One turn moves every row onto another: examples first, then more rows asked:
dib: [ 1.46  0.88  1.13 -1.93  0.33 -0.19 -2.33 -1.97 -0.48 -0.48  1.96  2.83
 -0.57 -0.07 -1.16 -2.55  0.96 -1.12  0.03 -0.02  0.37 -0.75]
kod: [-1.37  1.94  0.45 -3.10  0.50 -0.18 -3.16 -1.99  1.29 -0.84  2.34  0.99
  0.88  0.67 -0.21 -2.19  1.63 -0.01  1.85 -0.43 -0.89 -0.05]
nako: [ 0.94 -0.49 -1.16 -0.09 -0.12  0.36 -2.94 -0.77  0.39 -1.26  0.12  0.20
  1.08  0.62 -0.27  0.07  0.94  1.18  2.30 -0.54 -2.69  1.43]
mirul: [ 4.22  0.86 -0.82 -0.17  1.16 -2.36 -2.13  0.04 -1.03 -0.86 -0.02  1.03
 -0.10  1.51 -0.01 -3.26 -0.60  0.91  2.00  1.68 -1.52 -0.57]
Repof: [ 1.47  3.09 -1.64 -1.15  0.81 -3.06 -0.96 -0.32 -0.61  0.57 -0.91  1.58
 -0.41 -0.19  0.24 -3.05  0.35  0.38  2.77  1.41 -1.27 -0.72]
gadam: [ 4.21  0.98 -0.62  0.23  1.37 -2.48 -2.15 -0.12 -1.36 -0.67 -0.04  1.28
  0.14  1.39  0.32 -2.98 -0.66  0.46  1.57  1.24 -1.72 -0.78]
Vus: [ 2.68  3.18 -0.64 -1.55  0.32 -2.63 -3.36  0.23 -1.79  1.79  0.50  0.58
  1.18  2.00  0.09 -2.07 -0.06  1.22  2.42  1.64 -1.77  0.58]
Kagur: [ 0.18  0.26 -1.50 -0.27  0.22 -0.89 -3.10 -0.95 -0.61 -0.79  1.00  0.66
  1.76  0.36  0.52  0.90  1.47 -0.16  2.62 -0.72 -3.02  0.78]
Boto: [-0.17  0.57 -1.75  0.32  0.23 -0.11 -2.76 -1.01  0.52 -0.67  0.52  1.14
 -0.17  0.61  0.34  0.24  0.83 -0.07  1.84 -1.03 -1.85  1.17]
Som: [ 2.43  0.38  1.89 -3.21 -0.48  0.51 -3.14 -1.48 -0.65 -0.07  1.68  1.32
  1.38  0.43 -2.09 -2.50  1.23  1.01  0.94  0.87 -0.61  0.42]
Refu: [ 0.55  0.37  1.11 -2.56  0.79 -0.29 -4.03 -1.86  0.15 -1.91  3.47  0.48
  2.11  1.40 -0.04 -1.84  1.31 -0.14  1.90 -0.15 -1.57 -0.57]
gik: [ 1.55  2.97 -1.29 -1.08  0.69 -2.82 -0.93 -0.36 -0.69  0.70 -1.56  1.44
  0.15 -0.51  0.13 -3.02  0.50  0.67  2.75  1.36 -1.71 -0.69]
Sebut: [ 2.65  2.94 -0.85 -1.75  0.35 -3.02 -3.13  0.11 -1.88  1.34  0.77  0.53
  1.25  1.74  0.13 -2.26  0.27  1.08  3.01  1.95 -1.89  0.29]
vuzo: [ 0.31 -0.10  0.84 -2.29  0.83  0.40 -2.39 -2.10  1.58 -2.80  1.54  0.77
  0.99  0.08 -0.49 -2.84  1.30  0.39  1.79 -0.25 -1.30 -0.76]
tuzag: [ 0.90  1.32  1.29 -3.39 -0.03 -1.03 -2.13 -1.97 -1.40  0.08  1.88  2.12
  2.08 -1.34 -1.21 -1.82  2.31 -0.80  1.77  0.48 -1.18 -1.04]

Kagur turns into nako
gik turns into Vus
Now these:
tuzag turns into Som
mirul turns into Repof
Refu turns into vuzo

